Each path is a new rotation, seen through one point. The rows after it are directions, each followed by how far the rotation turns it, in degrees each step (0 if it stays put).
Each turn is a multiple of 5 degrees from 10 to 175, or 0.
Each row of a path follows its step; steps can be skipped.
path 1
step 0: [ 23  -2 -17  14  10  11 -14  18  14 -24 -11  -3   9 -12   6  -3 -10 -15
   0 -12 -12  14  19   4  10  20  -4  12   0  25   9  21]
step 1: [ 16  -4   4 -14   0 -10 -18  37  17 -10  -1 -16  -1   6   2 -21   4 -19
  21   7  21   4 -12 -15 -19   4  -4  -4   7  -2  -1  21]
step 2: [  6   2 -17  15  15  22   1  18  -8   4  14 -14  20 -15  -6 -21   8  14
  13 -29  18  13 -15 -13   4  -7   4  -6   1  14   4  13]
step 3: [  0 -12  -8  -7   9 -11 -21   1 -28 -14  -6  -4  -2 -13 -14  -9   4  26
  11  -4  14  19  -7   0 -25  22 -13  20  -9 -12  16  13]
step 4: [  8 -14 -21  11   6  -2 -13  -9   1 -10 -16 -40  26   1   0  -3  -4   0
 -21 -10  12  -8   1 -15 -15  13  -7   5  -9  24  11  -9]
step 6: [ -8   6 -17  10  11  14 -19  11  11  25  -8   0  24  -3 -15   8 -16  -7
  -2 -11   9  33  13 -17 -13  21   9   2   8  15 -13  10]
step 9: [ 10 -23  -7   3  19  -1  -8   2  -1  -2  -1  -2   8 -14 -27 -24   9  23
   2   4  11  13  -3  21   0 -17   2  31   6  16 -15  16]
step 11: [  8 -16  -8  29  10  -3 -22  10  20  -2  -1 -23  -2  19   7   9   7  22
  10   6 -13   7   4  -7  -4 -10 -12   6 -10  28   8  19]
step 12: [ -4   8 -27  11   7 -12  -5  14  14   0 -12   8   1  14  -2 -15   4  11
  22   3   1  -3  -8 -28  -9  33  -2  12  19   7 -19  14]
step 13: [ -6  -6 -31   8  13 -15 -10  29   5  28 -15 -14   6  -9  -2 -22   2  15
  -3  13   8  27  -8   1  -1 -11  12  -9   5   7   7  -7]
[-2  2  1  0  2  5  4  1  0 -5  4  5 12  0 -1 -3 -1 -1 -5 -8 -8 -4 -2 -8
  2 11  3 -3  2  6 -3 -8]	175
[  5  -5  -2   0   4   5   5  -9  -7  -4   4  -4   4  -3  -1   0   6   4
 -12   8   3  -1  -6   8  -4   3   0   6  -2  -4   0  -4]	65
[ 5 -3 -3 -3 -4  2  0 -3 -7 -7 -8  3 -1  7 13  8 -7  7  4 -2 -4 -1  0  2
 -5  4  2  0 -6  7  3  3]	95
[ -2  -3   7  -3   1   0 -12  -6  -6   1  -5  -7  -2  -2  -3   6   2  -4
  -1   3  -2  -4  -1   0  12   4  -5   2   0  10  -6  -1]	65
[ -3  -3   2  -4  -2   3  -4  -5  -3  -5   0  -6   5  -6  -3   5  -1  -7
   0 -13   8   0   3  -5  -8  -2   7   2  -7  -6  -1   5]	20
[10 -8 13  0  1  7  2  3  0 -8  2  3  1  3 -6 -5  2  2  6 -5  5 -2 -2  5
  3 -2 -4 -3  6  2  4  6]	45
path 2
step 0: [  2  27   0  -7   8  -2   0 -24  16  -8  -8  11  -2  23 -18  -9  -5  14
 -34  -2  15  -5   0   3   1  17  -8   8 -21   6 -14  -1]
step 1: [-22   3   0  24   0 -10  17   0 -19   3  -2  -2 -24 -13 -16  15  -2  -6
  10   1   4   5  -1  -5 -30 -12  -4 -12  28   9   0 -15]
step 3: [ -7   0   8  -5  10  -5  10  11 -19  11  14  17  -6  -7 -11   5  -3  19
 -11  -5  23  -3  -1   3 -25 -32  15 -11  15   5  21  -2]
step 4: [  1  17  16   6   9 -10 -14  -9 -16   3  -7 -18   2  21 -19 -32   3   6
   1  -3 -14   4  -6   3  14  20  -3  -9 -20  16  -5 -20]
step 6: [-11   6   4  -5   1 -17 -24  -7  -2   7  -8 -10  -1  31  -4 -24  12   0
  36   2   3  20  17  17   2   2   5 -17   2  -1   4   9]
step 7: [  7   4  -3 -13  -2 -22   4  14 -17  11   1  16  -1   1   7   5   3  -1
 -14 -14  34 -22 -18 -10  -4 -11  -5  17 -16  -9  16 -18]
step 8: [  4  21  11  30   0  -4   2   2   8  -2  -4  12 -16  28 -10 -21  13 -14
   0  -4  -2   0   4  20  -5  14  11 -32   3   5  -7   8]
step 9: [ -4   4 -22  -3 -16 -18 -11  -2  -2 -13 -23   5  -4  -5 -10   1 -10 -10
   5  -7  26  -9  -4 -25 -11   9 -20  25   9   4  10 -20]
step 10: [-30   9  -1  10  -2  -1  -5  -2   1   6   7  11 -30   2  -8  -1  17  -8
  16 -10   4   3  -3  36   9  -5  18  -7  -5 -21  -1  19]
step 12: [-19  25  10  14   9  -9  -3   9 -11 -15   0  11 -21 -10 -29  -5  -5  -4
  -8  -5  -9  -8 -12   4   6 -12  15 -16  -5 -11 -29   0]
[ -5  -2  -5   6  -4  -3  -3  -1  -1 -10  -7   4  -4   3   6  -2  -1  -3
   3   3  -9   1   3  -7   2  -5   0   7   9   8  -7   2]	95
[ -7   2  -2   9   1   2   5  -3   7  -4  -4  -7   9  -4 -10   5   3  -9
   4  -2   3   6   1  -3  -3   9   0   3   1   0  -2  -5]	90
[-5  1  1  4 -2  0  9  1  3  3  2 -8 -9 -1  9 -2  5 -3 -7 -6 -2 -2 -3 -1
  9  2 10  9 -6 -1  3 -1]	135
[ -7   3  -1   4   0  -4   3  -3  -3   5 -10   8   7  -8   7   5  -9  -4
  -6   1   3   2  -3   4   1  -5   8  -7   1  -3  -2   1]	160
[  4   3   1   3   7  -4 -11  -6   2  -4  -5   0  -1   5  -2   6   3   2
  -4   9  -9   0   4   5   2   5   8   2  -6  -5   4   1]	175
[  1   1   7  -1   0   3  -4  -7  -3  -4  -7  -7   0  -3   9 -10  -8  -3
   3   6   5   2  -2  -7   0   4  -7   1  -8  -1   5  -2]	155
[  0   7 -10   5  -7   2  -8   1   5  12   3  -4   5   7   4  -2  -9   4
   1  -2  -4   2   3  -1   2   3  -1  -1   0   2   0  -7]	160
path 3
step 1: [  9 -14  10  11  17  -4   4   7  -5   9   1   7  -9  13  -8  -2  -8 -39
  18 -25   3 -17  21   8  -4   6 -26  -1  -8 -11 -19 -14]
step 2: [-12  11  -2  -3   8 -14   6 -22   6 -16  -9   1  24   0   0  31  10  16
  -7  -1   8   0  23  -2  -9  26 -21 -17  -7   4 -24  13]
step 3: [-16 -13  -6   5  -5   1   6  14 -12  14   1 -11 -15  21 -15  22 -15  12
 -13  17 -25 -23   8 -14  -6  -6   5 -26   9  17  -5 -12]
step 5: [  8  11 -17 -19  15  -8   6 -10   2 -32  14  20 -25  17  18  11 -14   7
   1  22  12   6  -5 -12   1  12  20 -12  -2  -1  -4  15]
step 6: [ 10   4 -15  12   3 -16 -29  11  -6   2  -2   3 -22 -25  -2  10   4  -5
 -30   7 -15 -10 -20  -9   2   6  23  18   1   6  -9 -22]
step 8: [ 13  20 -24  -9 -12 -30   5   3  -8  -2  -5  20   4   4 -10  -3  -6  -3
  21 -33  12 -16  -4   9  -8   2  26  -1  -6  12  -3  18]
step 10: [ -7  17  12 -18  -5 -17  23   8  -3  -2   4 -22   3 -19 -15  14   4   5
  -9 -10   5   5  -8   1 -21 -21 -28 -27   6 -12  19   4]
step 11: [-10   2  11 -16  -6 -11 -17  17  14  11  -2  -6  -7   3  -4   2 -14 -10
  36  -5 -10 -16  16  -4  21  19  12 -33   6  -2  14   5]
step 12: [-22  12  22   5  20   0  -8  -5  13 -11  16   7 -14   2  19  -5   3   1
  -1 -13   4  -9  -1   2   1   3 -11 -15 -12 -27 -31 -33]
step 13: [ -8  -6  -3 -17  27  -3  12   0   5 -29  -7 -20   7   0  -1  31  20  -3
  -5  19   5 -27  -7   4  -1  18  -4  -2  -1  15  14 -11]
[ -3   2   5  -5  -1  -3  -3  -4  -6  -5  -3   2   3   5  13   0   6   1
  -6   1   4   2  -1   6  -5  -3 -12   2   0  -9   3   6]	135
[ 9 -3  5 -1  8  2 14 -2  9 -2  0 -6 -3 -3 -3 -1  6 -2 -2 -4 -4  4  0 -1
 -1 -3 -5  6  1 -9 -5 -1]	130
[ 0  6  4  8 -2 -5  6  3  8  1 -2  6  7  5  2  0 -2 -5 -7  1 -7  1  8 -5
  4 -4 -4 -9 -6  2  7  0]	45
[  0  -2  -2  -1  -2 -11   3 -13  -5  -1  -6  -1   2   2  -3  -2   1  -7
   5   4   0   9   3   4   7   1   7  -5   3  -7  -2  -2]	115
